Each path is a new rotation, seen through one point. The rows after it are directions, each followed by how far the rotation turns it, in degrees each step (0 if it stays put).
Each turn is a multiple of 5 degrees from 10 to 175, or 0.
Each row of a path follows its step; steps can be skipped.

step 0: [ 0.42 -1.96 -1.74 -0.51 -2.78  0.26  1.21 -1.79 -1.35 -1.18 -1.34  1.47
 -0.31 -2.21 -2.00 -0.18 -1.54  3.97  0.57 -1.04 -1.82  0.87  1.90  0.20
 -0.18 -0.42 -0.97 -1.42  1.08  0.14 -1.78 -2.85 -1.57  0.74 -1.13 -1.19
  0.49  1.19 -0.32 -0.92  0.02  0.39]
step 1: [ 2.98  0.51 -0.80 -0.86 -2.49 -0.05 -0.98 -0.47 -1.02 -0.26 -1.50  0.72
 -0.23 -1.21 -1.19 -2.27 -2.08 -1.05 -1.04  1.67 -1.73 -1.39 -0.33 -3.02
 -3.01 -1.17  2.64 -0.60  0.71 -0.46  1.77 -0.94 -0.59  0.38  0.48 -2.47
  0.29 -0.08 -1.37  1.40  0.59  1.17]
step 2: [ 0.78  0.34 -0.52  0.63 -3.32 -2.03 -0.05 -2.23 -0.17 -1.55 -1.91  0.58
 -1.89 -0.12  0.72  0.44  0.36  0.94 -2.02 -0.69 -2.14  1.19 -0.19 -1.45
  0.00  1.52 -0.50 -0.19  0.17  0.89  0.26 -1.41  0.02 -3.05 -2.90 -2.44
 -1.47  2.39  1.71  0.18  1.51 -0.52]
step 6: [ 3.83 -1.73  0.77  0.13 -0.98  1.71  0.47 -1.07  0.62  0.05 -0.42  0.45
 -0.43 -0.32 -2.93 -1.05  0.52  1.08 -1.47  0.55 -0.75  0.25  0.71 -2.45
 -3.10 -0.46  1.40 -2.33  0.55  0.07  2.89  0.71 -1.28 -1.04  0.10 -2.69
  1.27 -0.10  0.69  1.28 -0.73  0.04]
step 7: [ 1.94  0.40 -1.21 -0.36 -3.72 -1.00 -0.07 -2.48 -0.47 -2.54 -1.38 -1.10
 -0.81 -0.23 -1.00 -0.41  0.29  3.38 -1.99 -0.20 -1.87  0.96  2.83 -1.97
  0.78  0.72 -0.73  1.30 -1.41  0.20 -0.84 -2.06  1.26  0.14 -0.59 -0.54
  0.90  0.42  0.78  0.97  1.78 -0.94]
step 8: [ 2.45 -2.24 -0.71 -2.66 -1.41  1.98  0.93 -0.82 -1.99 -0.36 -1.24  1.84
  0.75 -0.31 -1.52 -0.55 -1.64 -0.95  0.32  1.30 -2.77 -2.03 -0.69 -2.73
 -1.37 -1.31 -0.77 -0.84 -0.35 -0.97 -1.11 -0.22  0.69 -0.14 -1.49 -2.10
 -0.31  2.58 -1.59 -1.00  0.55 -1.25]
step 10: [ 2.22 -1.19  0.42  1.10 -2.75 -2.13 -0.63  1.18 -0.75 -1.33 -0.58  0.85
  1.50 -0.79  0.82 -0.55  0.34 -0.32 -1.66  1.51 -0.60 -0.57 -0.71 -1.99
 -0.84 -0.42  1.52 -0.12  1.73 -0.27 -2.72 -2.91  0.24 -0.29 -1.75 -2.02
  1.25  2.07 -1.34  2.18  2.05  1.03]
step 13: [ 2.42 -0.56 -2.18 -1.26 -0.93  1.89  2.33 -1.24 -0.94 -3.05 -0.33  0.43
  0.02 -0.64  0.19 -1.48 -1.92 -0.61  0.23  1.94 -1.06 -1.25  0.12 -3.27
 -1.14 -0.63  0.06 -1.51  0.62 -2.57  1.52 -1.41 -2.02 -0.55 -0.71 -1.93
  1.27  1.54  0.56  0.99 -0.64  0.66]
step 16: [ 2.02  2.09 -0.25 -1.87 -1.54 -0.14 -1.25 -1.39 -0.18 -1.69 -0.32  2.28
 -0.95  1.86 -1.05  0.86 -0.40  0.87 -0.16  2.23 -1.96  1.67  3.22 -2.91
 -2.11  1.28 -2.46 -0.14  0.22  0.37 -1.28 -1.12 -0.44 -1.39 -1.57 -0.85
  0.11  1.20 -0.30 -0.67 -0.12 -0.23]
step 18: [ 2.28 -0.35 -0.90  1.07 -0.88  1.56  0.72 -0.89 -1.29 -2.28 -0.32  1.28
 -1.36 -0.14 -0.28  0.31  0.04  2.17  0.29  0.87 -0.30 -0.66  0.44 -1.06
 -3.25  1.33  1.07 -2.13  2.44  0.68  1.75 -1.54 -2.92 -0.55 -1.73 -1.41
  2.06  1.70  0.14  1.61  0.80  2.08]
Speeds:
[ 0.04  0.07  0.33  1.17 -0.01  0.04 -0.03 -0.66  0.10  0.08 -0.42  0.11
 -0.11 -0.17  0.49 -0.72  0.90 -0.52 -0.37  0.06 -0.03  0.59 -0.60  0.32
 -0.41  0.26 -0.03 -0.81 -0.93  0.65 -0.23 -0.19 -0.04  0.10  0.35 -0.57
  0.03 -0.21 -0.22  1.03 -0.15  0.06]	85
[-0.30 -0.64  1.03  0.40 -0.07  0.42  0.36  0.14  0.07 -0.98 -0.62  0.21
  0.49 -0.35 -0.17  0.02  0.24  0.29  0.69  0.11 -0.14 -0.61 -0.77  0.16
  0.95  0.12  0.07  0.22  0.06 -0.47 -0.57 -0.80 -0.44  0.60 -0.32  0.09
  0.29  0.66 -0.06  0.05  0.04  0.16]	145
[-0.36 -0.50 -0.11  0.73  0.32  0.66 -0.30  0.54  0.62  0.52  0.13  0.40
  0.22 -0.03  0.65  0.42  0.11 -0.37 -0.65 -0.04 -0.93 -0.19  0.48 -0.26
 -0.41 -0.61 -0.44  0.24 -0.14 -0.64 -0.93 -0.13 -0.15 -0.15 -0.76  0.40
 -0.29 -0.63  0.42  0.03 -0.04  0.46]	65
[ 0.09 -0.07 -0.49  0.34  0.01  0.07 -0.43 -0.47 -0.15  0.19 -0.75 -0.22
  0.97  0.23 -0.55 -0.05  0.66 -0.12 -0.07  0.33  0.75 -0.69 -0.11  0.13
 -0.51 -0.34 -0.31 -0.23  0.21 -1.01  0.17  0.32  0.14 -0.62  0.78  0.13
 -0.70  0.77  0.31 -0.10  0.23  0.71]	155
[-0.03  0.14  0.42 -0.10  0.53  0.80 -0.34 -0.12 -0.64  0.71  0.46  0.11
 -0.72 -0.42 -0.45 -0.13 -0.25 -0.07 -0.30 -0.42  0.54 -0.23 -0.45 -0.28
  0.64  0.16 -0.01 -0.56 -0.57  0.31 -0.46  0.29 -0.03 -0.20 -0.52 -0.41
 -0.28  0.45  0.70 -0.54  1.21  0.39]	120
[-0.89  0.02  0.40  0.23  0.86 -0.23  0.09 -0.61 -0.02  0.42 -0.52  0.54
  0.51  0.07  0.59  0.44 -0.56  0.34 -0.09 -0.12  0.15 -0.08  0.47 -1.10
  0.52 -0.09  0.18 -0.52  0.65  0.20  0.19  0.42 -0.05  0.46  0.60  0.26
 -0.29  0.06 -0.04  0.78  0.41 -0.68]	0

step 0: [ 0.91 -2.13  0.35  1.35 -1.18 -2.04 -1.88 -2.89  0.84  0.67 -1.16 -0.79
 -3.23  1.05 -1.18  2.84  2.93  0.47 -0.49 -1.71 -1.28  2.19 -2.61 -0.35
 -0.04  0.03  0.72 -0.67  0.65 -1.46 -0.44 -0.14  1.26  0.23  1.66  0.41
 -1.31 -2.00  0.89  0.73 -1.18 -1.89]
step 4: [-0.72  1.08 -1.74 -0.97  1.13  3.20  2.33  1.56  0.91  1.13 -2.37  0.11
 -1.79  1.47 -0.56 -1.19  2.02  0.18  0.30 -0.15 -3.55 -0.76  0.11  0.89
 -0.80  0.33 -0.17  1.60 -2.72 -0.56 -0.87 -1.93 -0.30  0.92 -1.01  2.09
  0.57 -0.96  1.24  0.16  1.81 -2.24]
step 5: [ 0.38 -1.37 -1.64  2.47  0.79  2.17  0.83 -0.64 -1.52 -1.84 -2.60 -0.44
  1.00  0.35  1.49  1.17  0.91  1.63 -2.03  0.82 -0.68 -0.62 -0.79 -1.67
 -0.58 -0.03 -0.29  2.19  2.19 -0.20  2.26  1.62 -1.65  2.64 -0.45  3.27
  0.31 -0.81 -0.63  2.11  0.07  0.30]
step 7: [-0.14 -0.46 -4.09 -1.55  2.43 -1.31  1.10  2.06  1.09  0.13  0.57 -1.66
 -0.45 -1.21  0.60  1.22  0.87 -2.04 -1.73 -1.07 -0.02 -1.83  1.92 -2.18
 -0.67 -2.06  0.66  0.39 -1.87  0.76 -3.50 -0.03 -0.65  0.73  1.22 -0.54
 -1.86  0.80 -0.45 -1.59 -0.59  0.48]
step 8: [ 1.89  1.05 -1.81  0.76  2.63 -0.31  1.21 -0.30  1.56  0.40  1.67  1.41
  0.18  1.94  0.82  1.91 -0.31 -2.16 -0.44 -1.24  2.00 -0.21 -1.87  1.72
  1.13  0.12  0.35  2.72  0.06 -0.87  2.44 -0.60 -2.60  2.61 -0.93 -1.35
 -0.64  1.33 -0.69 -1.73  0.75  1.84]
step 11: [ 2.46 -1.79  0.47  2.45  3.29 -0.76 -0.58 -0.65 -3.07 -0.62 -0.27  0.61
  0.08 -0.58 -1.71  0.85 -0.41  0.14 -0.56 -1.36  0.57 -0.65  0.34  0.11
 -2.13  1.72  1.41  1.99  0.38 -3.39 -0.76 -2.30  0.52 -1.51  0.08 -3.18
  1.14 -0.52 -0.65  0.47  0.05 -0.62]
step 13: [ 1.09  0.64  1.00 -0.81 -0.29  0.10 -0.32  0.68  1.77  2.05 -1.09  2.14
  0.12 -3.93  1.20  0.09  0.34  0.37  1.21  0.78 -0.61 -0.35  0.79  1.15
 -3.50 -0.34 -0.71  1.67 -1.38  2.76  2.38  1.16 -0.74 -1.92 -2.42 -0.97
 -1.10  0.31  0.34 -1.75 -0.86  2.22]
step 16: [-3.53  0.76 -0.83  1.74  0.07  0.27 -0.39  0.48 -1.90 -0.43 -0.59  0.46
 -1.57 -0.58 -0.08  0.34  0.94 -0.14  0.14 -2.55  0.43  0.22 -2.10 -1.79
 -3.17 -0.82 -2.72  0.69 -0.48  0.42  1.68  1.08  0.59 -0.87 -1.01 -0.67
 -2.17 -3.78 -0.31 -0.48 -0.86 -2.66]
step 17: [ 0.56  0.25  2.02  1.04 -2.75 -0.08  0.79 -1.93 -1.90  2.50  1.64  0.52
 -2.06 -0.53  1.79  0.51  0.44  2.18  0.10 -0.53  1.29 -3.35 -1.46 -0.27
  0.19 -0.59 -0.45 -0.22  1.01 -1.70  0.11  2.16 -0.58  0.74  1.54  0.34
  1.28 -1.62 -3.67 -0.68 -1.45  0.16]
step 18: [ 0.29  0.60  0.69 -1.18 -0.79 -1.04  1.58 -2.22  1.58  2.63  0.43 -0.93
 -0.38 -2.15 -1.54  2.46 -0.01  1.52  2.99 -0.60 -0.59  0.55  0.23 -2.99
  0.52 -3.09 -0.03 -0.66 -1.02 -0.04 -1.60  1.26  0.91  0.54  1.19 -2.06
  2.14  1.42  1.92  1.38 -0.97 -0.57]
Speeds:
[-0.88 -0.28 -0.03 -0.60  0.28  0.56 -0.49  0.31  0.24 -0.02 -0.53 -0.18
 -0.62 -0.08  0.23  0.17  0.55 -0.56 -0.27 -0.08 -0.11 -0.04  0.90 -0.01
 -0.07 -0.52 -0.68  0.26 -0.42  0.04 -0.22  0.35 -0.24 -0.78 -0.89 -0.26
  0.30 -0.49 -0.75 -0.73  0.66  0.13]	120
[ 0.32 -0.94  0.61  0.28  0.21  0.43 -0.26  0.57  0.12  0.10 -0.06  0.38
 -0.44 -0.42 -0.62  0.05  0.19 -0.25 -0.34  0.02  0.55 -0.67 -0.18 -0.63
  0.20 -0.96  0.59 -0.12  0.66  0.59  0.40 -0.68 -0.03 -0.07  0.41  0.29
  0.61 -0.67  0.04 -0.10 -0.42 -0.70]	65
[ 0.57  0.11 -0.13  0.42  0.78  0.06 -0.31 -0.21 -0.22  0.43 -0.17 -0.51
  0.30 -0.20 -0.74 -0.06  0.61 -0.15  0.29  0.03  0.66  0.54  0.61  0.34
  0.22  0.11  0.56 -0.63 -0.52 -0.34 -1.05  0.35  0.12  0.94 -0.31 -0.15
  0.10 -0.35  0.33 -0.82 -0.12 -0.60]	95
[-0.23  0.04 -0.44  0.61  0.19 -0.13  0.27 -0.04  0.27 -0.43  0.07  0.33
 -0.67 -0.26 -0.52  0.00 -0.32  0.42  0.22  0.17  0.28 -0.05 -0.21  0.54
  0.69 -0.89  0.61 -0.16 -1.05 -0.56  0.08  0.86  0.05 -0.78 -0.19  0.93
 -0.28  0.00 -0.32  0.81  0.03 -0.10]	20
[ 0.30 -0.18 -0.78 -0.10  1.28  0.59  0.04 -0.26  0.33 -0.08  0.80 -0.36
 -0.13 -0.24  0.62 -0.07  0.27  0.71  0.08 -0.07  0.60  0.13  0.13  0.11
 -0.41 -0.11 -0.82  0.03  0.00  0.86  0.40  0.17  0.65 -0.21 -0.12  0.03
  0.12 -0.38  0.95  0.54 -0.19  0.25]	130
[-0.62 -0.42  0.22 -0.16 -0.57 -0.30  0.18 -0.36  0.06  1.02 -0.23 -0.66
 -0.17  0.43 -0.10  0.51 -0.25  0.91  0.10 -0.01  0.40  0.26 -0.89 -0.17
 -0.79  0.06 -0.16 -1.21 -0.56  0.44  0.01 -0.19 -0.42 -0.01 -0.42  0.13
  0.53 -0.35 -0.22  0.22  0.28 -0.29]	20
